In the data rows, the value 128 means zero.
Here are some points:
[153 192  50 148 100 107  51 177 135 223 136  85  84  73  54 200 108 188
 137 104  72  87 129 135 204 155 146 135 100 109 177 191 190 139 149  91
 141 158 196 141 215 122 142 106 134 145 106 137  84 118 121  85 109 138]
[123 119 153 130 230 166 138  98 127  60 130 129 210 120 142  69 115 125
 116 182 174 118 192  76 165 172 140 106  89 147 157 145  91  28 140 156
 104 108 104 202 174 206 170  88  51 129 145  83 213 180 139  82 196  71]
[135 139 147  93 121  98 128 121 123 116 125  84 153 198 166 186 198  55
 111 151 225 230 117 148  62  94 108 111 166 100 125 133 137 173  79 177
 198  97  65 118 106 114 147 169 159 138 153 165 105 108  83 142  92  99]
[170  61 137 191 194 187 157 186 107 123 126 178  88  73  81  98  67 170
 143  52  60 162  76 136 109 129 157  88 172 167 109  87 130 127  99  98
  82 105 146  98  96 124  65  75 152  81 108 103 187 148 109 148 122 146]
[127 133 158  89 102  84 141 116 132 129 125  83 159 213 165 166 199  57
 118 143 220 227 118 136  74 102 111 107 180  80 124 123 141 184  73 189
 195 103  73 112 106 110 157 168 165 145 152 158 107 115  77 124 107  90]
[170  60 120 175 191 185 156 171 103 109 112 163  77  71  83  90  85 162
 113  62  78 156  89 131 121 108 163  79 156 166 102  97 126 114 113  97
  89 110 154 111  98 126  56  76 151  72 118  97 195 151 113 156 128 145]
[ 50 117  99 158 118 140 174  60 206 129 168 121 158 130 168 156  99 143
 126 150  96  81 180 150  25 108  98 224 123 125  74 107  67 144 170 127
  93 193 121 112 188  79  96 183 118 180  75 135  82 159 108 132 112 137]
[147 188  52 152 106 103  64 175 127 230 129  61  79  82  56 222 112 189
 136 117  81  87 150 131 208 153 156 138 109 106 178 198 186 149 155  90
 152 136 220 147 190 135 153 122 141 138 133 139  89 122 126  85 106 151]
[164 151 168  75  51  93 163  82  81 106  84 171 124 207  83  68 169 100
 127 126 110 101  96  86 160  50 105 155 108 123 133 132 172 128 132 101
 138 129  95  98  53 132 220 198 148 108 135 193  95 106 153 210 129 152]
[ 72 120 204 129  65 105  80 159 150 134 119 181 147 138 226 118 155  80
 171 171 178 102 111 191 110 160 121 120 120 190 133 121  82 166 129 183
 154 117 133 131  57 120  61  88  68 146 144  79 142  71 152 117 141 163]
[175 150 148  61  38  96 148  89  76 103  82 167 126 203 106  65 157  98
 120 141 118 111 110  93 158  53 105 149 100 112 142 122 164 129 132 106
 134 145  79  97  37 122 227 190 127  85 138 216 106  98 160 224 123 146]
[118 151 142  72 132  90 133 119 121 113 128  71 149 190 144 177 184  69
 109 147 218 233 130 134  72 111 124 117 175  86 114 118 147 180  70 184
 217  88  74 111 110  96 148 156 176 123 140 163 106 109  81 134  96  89]
[171 184  57 141 111 113  62 175 124 235 126  75  95  68  60 207  95 191
 136 120  82  78 141 142 204 153 152 129 112  90 175 200 187 145 154 102
 152 139 203 141 212 121 148 126 152 146 128 127  89 118 135  89 107 145]
[159 204  48 137  91 105  56 176 131 229 135  60  80  77  65 209 110 195
 146 125  80  80 144 132 212 161 151 141  96  96 172 177 193 142 153  68
 141 135 205 141 211 116 147 121 140 150 128 143  90 118 144  92 113 148]
[ 66 128  99 162 100 132 158  48 191 109 167 103 168 139 173 152 101 153
 128 143  92  86 171 150  29 124  78 237 118 129  72 107  62 146 156 133
  86 191 127 112 188  78  99 193 128 177  76 119  81 172 110 119 111 155]
[136 120 140  86 119 100 140 139 120 127 132  80 152 193 166 170 212  57
  98 144 225 234 121 135  76 103 103 114 166  84 114 147 139 167  72 184
 213 103  75 104  99 111 144 147 166 136 156 169  99  99  85 118  87  99]
[152 186  41 140 104 102  59 167 116 233 134  65  84  74  62 203 110 192
 121 112  85  87 144 147 209 175 151 134 118  97 171 194 199 151 141  77
 169 140 186 132 201 129 144 115 150 147 119 125  74 130 130  86 113 152]
[140 179  38 139 103 124  54 179 126 234 126  71  92  67  52 211 106 198
 140 117  75  82 153 127 217 162 133 146  89 104 183 186 191 137 132  86
 142 137 209 131 206 112 135 125 138 146 112 128  90 121 125  92 130 139]
[120 134 156  96 111  79 151 119 127 120 126  82 155 199 162 176 188  50
 115 151 210 222 128 135  79 101 103 101 168  74 101 122 142 176  70 183
 204 104  66 118 108 108 165 156 163 130 164 168  97  94  96 126  97  97]
[163 148 157  59  54  86 153  78  68 107  93 173 129 211  93  64 169  97
 119 135 111 108 111 104 166  59 109 139 103 110 139 111 158 132 130  98
 122 126  76 122  59 126 224 204 139 104 132 202 108 115 168 207 110 147]
[141 192  36 134 110 112  64 172 131 218 130  62  91  57  61 204 118 181
 133 113  81  84 141 126 198 154 143 137  81  89 177 196 186 132 146  82
 149 141 197 144 204 138 133 115 137 135 131 135  74 126 135  74 110 149]
[176  79 122 176 196 175 171 175  95 111 119 185  58  77  81  96  82 156
 116  49  71 165  85 131 125 110 164  84 164 163 107  72 146 109 103  81
  74 122 151 111 107 117  56  78 153  82 112 110 196 136 116 152 132 144]
[151 189  52 146 101 116  69 167 114 229 147  65  87  78  59 211  96 191
 139 121  82  84 138 130 200 155 149 125 100  89 191 191 181 156 155  89
 151 149 218 134 195 123 136 126 155 135 120 127  86 124 145  83 112 154]
[136 131 146  91 123  96 137 132 131 121 119  92 154 190 157 171 189  59
 103 158 234 238 126 150  84 115 114 104 183  89 121 125 142 194  74 183
 190 108  70 114  91 117 158 155 169 137 142 155  98 110 100 133  83  91]
[160  75 128 176 179 185 148 175 110 109 114 167  75  74  87  94  71 159
 123  43  88 154  72 138 119 124 165  90 180 166 116  73 128 113 113  96
  85 114 136 109 112 110  47  77 160  70 110 100 204 146 112 152 133 145]
[129 125 160 117 218 169 125  73 158  71 134 138 211 116 129  59 122 130
 114 170 181  97 199  76 163 180 143 119  98 135 162 136 109  27 155 175
 106 112 107 209 160 198 164  88  68 148 155  88 192 169 144  83 207  61]
[118 114 170 115 230 160 145  96 142  62 142 145 196 115 142  65 123 142
 115 179 168 120 188  73 181 174 134 111  88 144 150 149 101  33 142 169
 110 106 123 206 165 198 179  96  43 156 145  88 195 177 145  83 193  65]
[ 50 111 119 156  91 145 167  73 200 124 170 114 143 142 177 141  95 147
 121 141  92  85 171 132  26 114  91 241 130 136  60 112  52 157 170 130
  81 192 130 110 187  73  98 180 118 174  88 135  89 167 124 114 111 154]
[145 192  46 142 109 109  62 180 123 221 134  80  85  74  67 208  88 198
 137 123  79  83 136 146 210 159 161 137 107 104 167 192 194 145 143  81
 145 138 200 131 207 132 139 110 151 153 131 126  82 131 148  84 105 154]
[147 155 153  56  57 102 161  89  76 110  81 164 124 203 106  68 155  90
 138 138 113 100  89  99 156  55  88 138  99 115 138 113 155 134 126 101
 135 135  90 106  42 133 237 198 139 112 121 213  89 100 150 190 121 146]
[ 72 123 202 118  75 109  66 147 159 124 111 189 140 139 233 123 154  69
 165 169 183 107 108 178 111 149 106 112 111 190 150 132  69 145 139 180
 166 124 130 126  58 121  73  94  91 143 155  65 129  72 146 108 145 153]
[ 67 112 108 162 109 127 170  57 206 132 171 110 144 117 177 143  94 137
 125 143  91  86 173 142  33 113  81 234 118 135  63 103  54 155 159 110
  83 190 134 108 177  77  98 190 138 172  74 121  82 168 126 122 111 147]
[124 144 143  82 101  79 156 122 120 127 129  77 154 186 158 185 203  61
 108 153 223 231 130 132  74 113 103 114 162  83 110 128 143 186  79 173
 198  94  70 116 107 124 147 148 152 145 152 168  91  98 108 121  94  89]
[158 200  44 117 110 120  56 167 119 223 135  68  84  79  68 201  95 193
 135 117  67  83 132 132 200 150 158 127 107  90 165 178 175 140 160  83
 140 153 194 137 194 136 144 112 140 146 124 134  78 112 131  80 105 149]
[ 83 113 196 116  58 111  92 146 147 126 104 173 134 139 219 134 167  80
 163 165 187  92 101 177  96 160 121 109 102 180 149 124  90 164 139 173
 164  94 123 122  38 131  80  78  70 138 147  84 127  64 143 146 132 170]
[ 38 110  96 164 113 134 170  60 187 128 168 103 140 126 166 159  91 144
 129 140  96  77 168 143  28 115  93 237 128 128  84 107  55 146 160 113
  73 184 120 103 186  84 103 187 123 175  78 132  78 176 124 122 114 152]
[172 159 161  51  33  89 151  97  73  97  87 174 133 202  99  61 162  88
 145 134 118 111 102  86 158  55 103 150 107 115 158 120 158 132 120 100
 139 134  83 101  43 138 234 195 146  96 126 198  95 104 144 208 122 131]
[119 144 168  81 115  82 132 135 117 122 131  79 155 182 173 168 190  51
 101 151 216 227 114 135  72 108 100 117 187  95 110 130 122 174  85 174
 203  93  74 111 103 104 156 164 158 150 169 160 114  97  92 127 103  89]
[151  47 119 194 183 183 146 178  98 124 126 182  65  71  78 102  72 161
 121  46  58 169  66 129 119 126 176  84 179 165  98  89 139 123 112  96
  70 103 130 105 113 110  48  76 149  76 106  85 176 152 125 149 138 148]
[ 66 113 204 122  66 107  79 149 137 104 115 179 146 127 244 120 163  77
 169 162 194 105  97 180 112 163 108 104 109 177 134 135  82 157 127 171
 164 102 129 124  38 123  73  93  90 141 147  81 124  58 147 127 137 152]
[157  61 121 193 176 186 152 168  96 117 127 174  72  79  80 102  84 170
 125  54  75 160  86 135 122 122 155  92 164 167 105  81 126 116  91  83
  95 107 135 106  95 109  31  91 140  86 107 100 198 134 113 160 131 152]
[ 63 120  97 166 101 130 174  62 177 126 174 113 150 123 177 164  82 140
 129 118  81  85 147 140  34 118  74 216 123 125  77 119  65 139 165 115
  70 195 117 107 181  84 104 183 119 178  74 136  87 178 108 133 106 142]
[158  77 122 179 191 182 142 182 103 114 129 175  81  62 100  96  82 154
 119  52  68 157  86 126 108 130 169  70 167 165  96  97 130 125 107  96
  63 109 149 104  97 109  42  85 159  71 102  96 192 153 109 161 126 156]
[ 52 119  97 155 115 129 167  64 205 131 164 114 146 121 165 139  96 134
 126 141  86  94 168 139  33 110  94 220 132 120  58 108  67 135 162 121
  71 185 119 114 176  70 104 198 136 174  67 140  70 160 120 131 112 144]
[158  74 113 188 183 182 152 183 103 115 119 169  68  83  92  94  81 150
 129  52  60 162  78 112 132 107 163  78 180 152 117  80 128 119  94  87
  72 106 142  98 108 130  48  75 140  63 114 108 185 144 124 163 116 145]
[170 203  47 151 113  98  44 177 119 244 122  67  90  79  66 220 116 192
 133 119  75  83 133 132 205 157 143 116 101  91 181 185 190 141 160  85
 155 130 204 132 198 129 148 106 150 137 125 130  78 123 130  93 105 155]
Then 12 other points, each followed by its number:
[165  58 129 195 193 186 162 175 102 127 111 172  69  63  91  97  80 153
 120  48  64 157  80 143 133 125 155  91 161 153 100  74 136 108 111  98
  90 117 143  92 101 110  38  88 155  87 124 104 194 142 114 152 131 131] 0
[122 129 143  79 115  82 136 128 130 122 142  92 163 197 168 177 212  61
 100 152 213 230 121 141  70 103 102 104 175  92 113 134 153 174  69 169
 210  97  79 109 105 107 150 163 166 131 157 154 102 102  90 125 105  97] 1
[ 79 121 198 108  68 106  88 141 145 119 128 172 146 128 247 130 163  76
 158 177 186 111 106 173 111 162 126 110 100 185 133 110  75 151 129 170
 154 125 122 123  61 130  80  87  85 146 155  72 116  66 162 105 128 158] 2
[162  69 115 182 196 172 172 186 118 108 121 179  84  82  97  90  72 150
 125  60  67 160  70 117 123 114 161  71 164 156  88  70 122 122 104  97
  82 116 141 110 107 114  34  81 135  68 113 113 186 142 116 157 132 143] 3
[152 177  45 135 109 109  61 169 124 217 120  58  90  81  67 211 111 196
 131 119  81  86 133 125 201 173 148 135 100  95 176 185 194 156 158  95
 141 135 198 143 215 132 141 114 135 146 124 127  76 104 137 100 122 153] 4
[130 122 173 118 222 158 135 100 151  68 144 150 200 126 147  51 120 128
 124 174 185 104 207  84 172 177 131 117  88 133 138 146  95  28 139 163
  99 101  97 221 174 220 186  81  70 155 156  91 213 189 151  75 205  45] 5
[ 61 117 105 165 117 133 172  60 206 127 168 120 158 124 184 152  93 148
 123 137  77  85 168 141  25 123  98 232 125 121  82 103  43 150 168 121
  70 199 134 116 184  85  95 191 127 178  84 118  77 168 127 122 102 153] 6
[129 106 158 123 226 167 132  98 125  57 140 134 200 123 145  62 124 150
 112 176 178 101 204  69 190 180 146 114  95 138 150 157  81  27 149 159
 107 121 121 208 173 203 180  88  63 150 162 108 198 174 135  84 190  70] 7
[123 118 149 112 236 163 142  76 155  60 149 131 200 116 137  65 126 138
 117 178 187 107 192  76 170 176 142 119 109 142 153 128  90  26 137 149
  98 107 108 213 169 195 170  88  53 153 165  92 191 184 139  77 209  70] 8
[ 62 117  97 168 103 130 172  60 213 125 168 116 146 142 182 146 109 140
 122 118  83  74 180 151  31 115 101 234 134 136  55 105  59 133 165 111
  85 188 130 120 198  80 103 184 133 180  69 120  84 169 124 124 104 157] 9
[ 69 115 100 174 105 141 176  59 202 110 161 114 145 122 172 161  84 130
 126 131  77  76 173 131  36 118  97 220 130 129  72 112  66 137 165 126
  75 209 136 115 189  91 107 177 121 184  80 126  72 159 112 131 116 156] 10
[132 135 153 100 116  82 146 113 116 110 141  85 152 182 169 175 199  53
 115 157 227 242 126 126  73 102 115 115 173  89 120 137 145 176  91 197
 210  99  62 114 112 106 151 165 170 131 148 163  95 100  91 122  99  93] 11
Which of these numbered points is nearest to each point below, looking only along the 5 directions in which the first points spread most? Its number follows each.
[ 67 113 109 155 109 117 156  66 185 123 170 105 139 136 165 133 101 151
 137 131  86  71 182 148  38 112  98 235 121 126  84 100  54 147 165 128
  91 187 129 117 188  79 102 180 126 175  68 126  93 175 123 119 118 152] > 10
[125 125 167 112 225 184 137  77 137  59 146 133 208 128 146  71 115 139
 112 178 176 102 210  72 183 178 141 112  94 139 158 144 111  30 144 175
  88 109 111 198 172 195 172  76  65 152 157  94 204 178 148  77 209  67] > 7
[131 113 169 117 233 152 139  89 148  51 131 137 195 135 147  55 122 127
 120 173 176 108 201  86 164 179 137 109  84 143 147 152  98  28 162 177
 105 112 118 204 172 206 166  89  44 150 155  91 213 160 158  81 193  52] > 5
[ 57 108  94 166 103 150 176  66 202 133 177 111 142 129 170 151  87 138
 116 136  90  85 178 144  34 105  83 232 113 125  60 105  66 154 190 118
  83 194 124 111 182  80 101 193 137 163  69 127  69 173 116 125 107 133] > 9
[120 107 156 120 225 155 134 103 139  60 136 135 199 117 145  49 122 129
 113 178 194 113 221  80 162 183 146 110  93 133 161 141  94  39 131 171
 129  96 109 206 166 196 166  66  61 149 144  94 220 173 145  88 207  71] > 5
[124 112 164 116 220 148 139  98 135  55 141 141 200 130 136  72 117 144
 113 183 178 100 204  81 183 180 147 120 100 134 140 146  95  26 142 172
 115 112  96 213 180 203 174  86  73 144 150 104 203 171 140  88 195  53] > 7
[122 136 149  83 121  83 142 131 134 126 128  90 143 206 152 175 197  55
  94 148 231 239 124 126  72 111  98 119 173  82 117 132 159 183  83 181
 189 100  75 101 120 112 148 148 167 115 164 170 100 106  95 131  85  97] > 1
[165  51 131 177 166 175 160 183 113 108 113 169  67  81  79  84  80 167
 127  42  63 151  68 125 114 126 160  74 174 165 101  69 129 111  99  92
  80 117 140  98  97 132  38  83 145  69  99 107 201 137 130 159 114 143] > 3
[142 189  53 149  98 109  55 163 123 225 138  72  91  69  66 201 113 198
 123 120  78  96 137 130 210 166 150 129 111  87 173 191 183 133 167  92
 159 129 203 140 202 131 137 113 142 141 147 127  73 130 131  83 108 136] > 4
[ 61 106 110 160 101 135 173  64 183 132 166 117 153 125 171 142  98 146
 125 141  77  83 166 142  33 115  80 220 131 138  70 100  57 145 174 116
  78 182 137 111 184  77 103 176 116 173  75 136  91 160 119 131 109 150] > 10
[ 53  96  98 151 131 124 171  57 215 126 169 102 144 130 165 159  94 136
 122 134  86  85 179 134  41 106  84 236 116 129  69 103  57 146 169 133
  73 183 134 117 171  73  99 182 119 177  80 130  95 176 124 130 110 153] > 6
[ 54 111  96 162 118 142 168  53 196 128 179  99 148 128 173 144  97 139
 126 142  78 102 182 154  25 117  96 244 113 132  75 106  56 154 173 124
  76 197 127 108 176  99  87 188 130 170  71 125  95 172 126 117 109 154] > 6
[132 134 147  82 123  90 133 122 122 121 136  71 152 190 158 170 198  66
  98 157 227 233 128 132  69 102 121 119 174  80 111 136 157 185  71 181
 205  97  70 113 107 104 156 154 165 133 171 167  95  95  92 128 106 100] > 1
[ 55 119  94 182 108 136 163  58 205 125 171 113 152 127 172 149  96 147
 131 142  91  87 168 135  35 111  97 228 122 113  59 113  48 144 170 110
  85 178 117 120 189 104  88 177 137 175  76 124  78 178 113 119 121 144] > 6
[137 137 164  87 125  83 120 102 126 122 130  81 156 187 163 169 194  44
  91 155 234 224 129 137  74 118 104 108 168  93 121 135 143 187  63 185
 214  97  78 114  95 124 136 160 169 134 155 173  93  88  88 121  94  98] > 11
[128 114 163 130 239 152 136  96 148  52 136 149 208 121 143  54 126 143
 124 181 185 117 203  83 182 175 157 110 101 152 151 152 102  26 141 167
 109 129 115 199 165 207 171  93  56 139 163  79 199 163 142  78 203  58] > 5
[ 68 109 202 115  77 101  80 155 146 112 119 187 143 121 216 124 158  77
 155 165 194 108  95 178 110 154 107 105 118 174 139 115  63 153 125 184
 153 129 129 130  50 126  86  90  73 136 145  66 123  62 143 116 137 174] > 2
[ 54 106 102 168 116 152 158  61 207 126 169 113 133 116 174 149  95 152
 131 141  72  84 158 145  39 126  81 227 123 124  74 110  65 145 157 121
  85 191 134 118 178  86 100 186 128 173  85 145  83 181 123 136  92 148] > 10
[119 110 162 128 218 167 133  87 132  52 139 146 205 125 138  62 132 130
 125 188 174 109 211  80 168 189 136 123 107 134 155 146 117  16 145 155
  91 105 108 207 190 207 174  91  60 154 153  85 204 174 130  62 196  56] > 8
[ 43 113 106 152 109 135 176  63 205 145 172  98 150 130 179 158 111 137
 121 135  93  86 174 147  46 114 107 218 134 129  73 103  56 135 171 124
  77 190 129 111 183  84  94 192 115 188  76 133 103 168 123 118 109 148] > 6
[144 185  44 144 109 109  53 171 125 222 124  64  94  68  57 222  96 193
 132 120  82  91 139 134 201 158 152 137  99 102 189 188 185 142 149  92
 149 138 205 133 215 122 150 114 142 153 121 128  75 121 131  84 115 158] > 4
[ 53 101  98 163 109 139 164  67 211 125 173 112 146 112 173 149 106 155
 122 141  90  91 182 129  26 127  87 219 122 128  72 111  55 152 173 144
  81 192 134 129 185  81  86 186 123 175  52 138  85 166 121 113 113 154] > 6
[155 189  44 140 103 114  63 165 114 234 129  59  81  80  63 209 102 198
 137 116  83  85 137 133 205 160 154 126 120  93 168 181 181 144 152  81
 148 141 222 135 206 125 141 125 142 143 124 135  86 121 145  83 105 156] > 4
[ 84 122 208 124  70  98  74 158 138 119 107 183 156 130 227 131 167  75
 166 177 186 109 107 176 106 156 125 116 105 193 131 111  83 148 135 173
 157 110 131 130  67 127  69  73  86 140 146  84 116  73 140 116 138 168] > 2
[144 197  47 146  90 108  73 184 130 226 130  67 104  64  62 219 111 185
 124 114  68  92 136 137 192 162 171 112 106  85 188 176 188 146 170  77
 147 145 209 133 204 140 139 117 137 151 125 137  82 108 140 102 106 146] > 4
[154  69 130 184 189 187 145 175 114 124 116 156  67  68  77  98  63 160
 126  45  66 162  73 123 121 120 163  78 159 168 108  80 138 111  98  92
  86 131 142 103 119 114  37  83 156  88 117  95 194 137 108 166 134 152] > 0
[162  80 122 176 199 193 141 173 112 132 121 166  67  72  87  96  71 159
 129  60  67 157  73 128 124 129 174  92 175 152 114  64 127 124 106  84
  73 118 139 100  94 122  46  78 155  73 109  88 189 153 111 160 123 144] > 0
[175  66 118 178 186 179 151 170 103 120 123 174  68  53  91 100  72 159
 122  43  65 160  86 118 121 128 156  75 179 153 112  82 131 129 109 100
  74 116 135 109 112 111  49  74 159  76  99  99 185 130 108 167 131 145] > 0
Now 12 new points, numbered from 0 again:
[163  63 112 184 186 182 160 183 117 130 132 167  60  68  68  79  66 161
 131  43  63 165  78 137 125 115 158  86 177 166  99  76 125 130 114  85
  80  98 137 100  95 122  50  82 154  72 103 115 205 143 111 158 132 153] 0
[150 186  59 139 110 122  63 167 131 226 136  68  87  86  55 201 111 203
 147 121  72  83 137 132 199 158 152 128  95  97 192 190 192 139 155  82
 142 145 194 146 192 115 134 124 151 150 121 130  75 131 131  97 118 152] 1
[ 78 123 195 116  72 105  98 146 134 120 100 178 135 140 229 123 168  60
 159 163 179 100  95 181 118 160 120 108 110 191 139 118  81 144 135 164
 159 126 137 126  59 131  69  91  81 140 155  74 120  64 151 129 136 172] 2
[ 68 126 192 116  74 103  88 153 151 116 110 186 132 138 231 133 174  83
 172 167 189 117 104 185 128 154 128 105 110 188 141 121  90 163 138 179
 161 100 139 124  54 128  95  95  83 151 155  89 130  64 141 121 136 174] 3
[135 128 152  75 125  77 142 127 127 118 133  75 162 193 165 169 200  62
 111 151 226 242 139 141  83 103  98 111 178  76 113 132 144 187  73 183
 212  99  67 117 106 106 148 150 171 133 154 149  99  88  74 136  99 100] 4
[160 188  55 143 116 101  62 180 125 217 133  67  92  68  55 212 105 203
 142 108  75  77 144 133 198 150 151 123 103  97 169 178 174 152 147  89
 156 134 191 135 219 125 153 119 133 158 123 126  80 120 131  92 114 144] 5
[ 77 129 199 113  79 106  76 145 143 118 119 189 141 134 229 111 161  70
 173 167 172 104  88 176 124 154 108 107 106 200 140 116  79 148 145 175
 149 115 132 134  60 117  74  78  79 140 154  71 112  62 134 113 138 166] 6
[125 147 155  96 111  70 136 130 122 120 134  80 157 203 158 175 203  65
 103 141 219 234 115 139  65 105 102 101 175  80 120 141 144 176  66 173
 221  96  82 105 102 108 147 152 173 122 153 156  90  95  87 133  77  78] 7
[150  64 116 187 186 197 150 178 114 107 117 167  76  80  71  99  76 168
 124  50  56 159  67 128 123 124 168  87 181 173 104  80 138 123  99  95
  72 121 151 104 109 135  45  99 142  69 117  95 209 145 104 160 118 151] 8
[147 196  50 149  95 105  57 178 122 228 131  77  87  86  57 199  98 189
 135  97  70  99 145 117 206 160 149 142  98  93 173 186 206 142 159  84
 163 134 202 125 193 134 136 123 145 140 136 130  80 119 130  86 108 164] 9
[156  73 106 186 188 182 138 177 103 121 122 178  73  82  97 102  76 166
 118  48  72 159  81 125 116 120 159  87 168 160 102  78 136 104 117  82
  92 128 133 100 103 108  49  72 155  78 103 107 193 153 119 154 120 140] 10
[164 167 149  63  45 100 165  98  64 108  88 169 136 203 110  72 159  96
 138 137 117 104 101  91 163  55 111 153 100 113 136 107 171 135 122 108
 119 142  93 101  54 134 218 208 149  86 126 204 112 108 160 194 117 136] 11
Which of these numbered points is nearest to each point below, looking only along the 5 directions in which the first points spread most? Its number follows each.
[132 107 158 112 225 165 128  91 151  62 143 140 199 110 140  49 128 146
 115 186 195  99 189  76 186 162 148 117  92 136 154 132  88  38 144 153
 108  99 114 203 162 201 178  87  65 163 157  82 197 162 151  81 210  60] > 6
[145 199  31 153 111 111  66 183 123 242 132  68  89  73  57 211 111 185
 126 119  69  86 136 139 201 160 154 121 103 100 174 194 197 135 136  95
 153 131 191 142 202 131 158 110 158 144 137 131  81 122 133  97 116 160] > 9
[ 79 108 186 112  63  89  85 151 146 134 110 175 138 137 238 123 168  85
 159 170 178 104  98 187 121 148 125  99 115 187 135 122  80 168 125 172
 144 112 126 137  43 127  92  98  81 140 151  75 143  80 136 119 147 169] > 2
[144 188  48 139 106 105  66 163 141 231 130  52  91  54  62 215 106 179
 130 106  83  87 138 155 218 149 163 129 103  82 171 184 184 154 147  84
 155 121 207 127 213 136 134 123 139 145 125 138  92 124 140  85 117 150] > 5
[156 192  49 154 101 100  74 163 132 223 131  63  84  76  67 208 104 204
 134 125  75  74 138 126 205 152 144 115 114 107 179 184 192 143 164  86
 141 127 204 133 217 134 140 114 155 142 120 129  89 117 139  94 115 154] > 1
[124 111 146 126 246 164 154  96 133  47 154 143 197 129 129  75 121 137
 134 176 165 107 189  77 173 183 142 117  95 136 148 150  99  28 148 176
 105 113 108 208 178 206 164  90  45 140 144  87 209 174 151  96 209  54] > 6
[ 77 125 196 104  83 104  78 153 144 138  98 196 137 149 222 123 169  81
 168 168 179  80 113 171 122 173 130 105 113 173 124 123  83 151 120 173
 152 126 132 118  47 119  80  84  74 139 155  67 132  79 145 110 138 166] > 6
[128 129 155  86 121  89 140 123 126 125 143  84 158 187 158 182 209  46
  97 149 218 232 125 144  70 114 104  84 181  90 126 140 144 186  76 193
 197 110  70 101 110  98 155 149 155 135 148 170  89 108  92 140 100  89] > 4
[170  57 126 182 185 174 158 170  99 114 127 169  73  68  82  94  67 172
 142  33  82 159  72 134 120 133 166  77 166 161  92  73 144 127 124  87
  93 120 141  94 104 135  40  67 156  68 113  98 188 141 126 159 124 140] > 8
[158 160 151  60  50  98 147  82  71 112  79 172 128 203 108  50 157  93
 144 138 111 114  93 106 167  68 100 142 102 112 132 117 164 117 122  97
 132 137  91  87  52 127 224 204 125  93 142 204  92 112 158 195 117 139] > 11
[131 110 167 126 244 152 138  93 142  51 145 145 194 114 140  60 121 142
 126 169 184 105 192  74 172 174 151 113  92 137 151 160  86  24 145 156
 110 109 108 192 177 201 170  92  62 161 165  89 199 182 150  77 201  46] > 6
[165 193  40 128  97 107  56 168 133 221 129  71  88  71  55 210 101 199
 124 116  84  76 144 145 204 167 146 134 111  97 177 192 198 142 159  98
 140 134 207 137 198 122 165 128 134 152 135 140  78 121 139  89 113 142] > 1
[172 162 160  64  49 111 134  88  78 112  84 170 134 194 106  73 151 103
 136 132 114  99  96  96 151  63  96 137 105 111 137 115 163 113 117  96
 125 140  85 121  58 131 222 191 155 103 136 202 121 108 153 209 124 138] > 11
[123 115 156 119 231 182 146  95 136  55 137 127 192 130 138  80 131 129
 124 192 184 108 191  74 178 179 154 116 107 147 153 132 108  28 137 173
 101 108 105 207 165 190 172  89  77 132 163  98 205 168 146  81 201  51] > 6
[156 198  38 146 108 110  61 169 124 234 148  62  79  76  72 223 106 194
 140 131  68  97 135 127 198 162 160 122 108  92 171 192 184 130 162  90
 155 142 210 139 193 125 139 127 159 146 130 124  81 134 136  97 110 162] > 5
[134 137 144 101 115 100 131 125 122 107 139  83 160 197 148 180 203  64
  94 158 213 230 121 145  75  97 100 106 176  86 116 123 145 190  66 168
 202 104  69 109 108 109 144 164 163 144 151 164  89 101  89 142  95  92] > 7
[160  67 114 185 177 171 158 172 112 104 118 157  84  68  80 102  78 164
 120  53  57 155  82 124 113 118 149  92 171 159  98  92 129 123 114  99
  90 106 138 104  97 115  36  96 146  73 119  93 181 138 107 156 141 145] > 10
[140 190  38 140 107 117  64 182 137 229 129  84  83  71  60 211  97 200
 126 129  83  81 138 137 193 155 142 126 111  92 179 189 192 145 158  91
 148 124 205 132 205 122 147 127 130 155 120 123  91 123 133  81  93 147] > 5
[143 177  45 140 104 108  56 166 128 216 126  75  85  76  62 202  92 185
 146  98  72  81 117 127 204 147 148 120 113 104 158 187 184 136 135 100
 144 144 204 143 200 114 155 115 159 146 126 140  94 119 139  81 108 152] > 1
[128 132 152  97 112  89 136 121 126 118 134  89 158 197 170 165 203  45
 110 140 212 237 120 130  71 122  98 114 202  86 107 139 131 187  74 202
 202 104  66 114 119 117 147 145 168 134 154 170  96  99  80 148  94  85] > 4
[155 180  44 141 115 100  55 161 130 223 145  58  94  73  53 204  97 189
 123 128  63  90 136 145 207 159 148 123 108  94 185 173 193 133 158  81
 156 160 209 148 200 130 147 111 146 147 123 148  85 122 136  94 104 152] > 1
[161 189  48 125 100 118  58 165 120 216 137  64  85  78  60 219 104 197
 128 121  73  83 134 146 218 153 155 127 108  93 174 176 204 156 145  81
 143 134 195 142 202 116 142 117 145 153 130 134  86 120 130  81 116 144] > 9
[177 158 152  64  47  93 142  84  70 119  79 175 128 207 101  61 173  83
 142 136 115 112  92 106 161  72  95 139 106 102 138 105 174 129 120  97
 123 139  96 121  67 131 230 201 140  95 131 196 101 116 158 209 125 139] > 11
[164 155 155  56  57  86 165  82  81 108  77 157 130 205  96  66 154  95
 119 127 111 116  86 112 160  50 106 137  96 102 147 115 164 133 120 101
 151 136 106 110  38 133 231 205 138  98 120 206 101 101 161 195 123 146] > 11
[165  66 125 188 189 185 162 187 117 113 116 172  70  72  81  96  78 165
 122  45  67 144  75 138 115 129 157  83 167 169 104  85 132 114 108  90
  65 102 148 109 107 116  35  81 153  73 120 113 180 127 113 157 128 144] > 8
[ 55 110  96 161 106 130 176  60 203 136 166 102 149 133 165 143  92 153
 128 140  89  72 161 135  22 122  92 220 111 126  68 113  64 142 163 118
  88 192 132 118 186  79 103 201 117 171  81 119  73 158 117 122 117 141] > 2
[167 164 147  61  38  98 149  95  66 102  89 166 120 209 103  73 155  80
 123 131 132 107  96  94 160  56  95 138  92  94 128 116 171 129 125  91
 129 145  90 109  50 131 226 186 139  87 125 200 102  95 150 205 115 142] > 11
[161 150 143  70  51  91 148  92  81  95  84 166 132 216 112  64 163 100
 130 124 120  97  93 100 168  54 105 138  90 113 139 122 164 129 129 100
 131 137  92 107  46 139 221 192 132  98 119 202  92 103 167 200 124 141] > 11
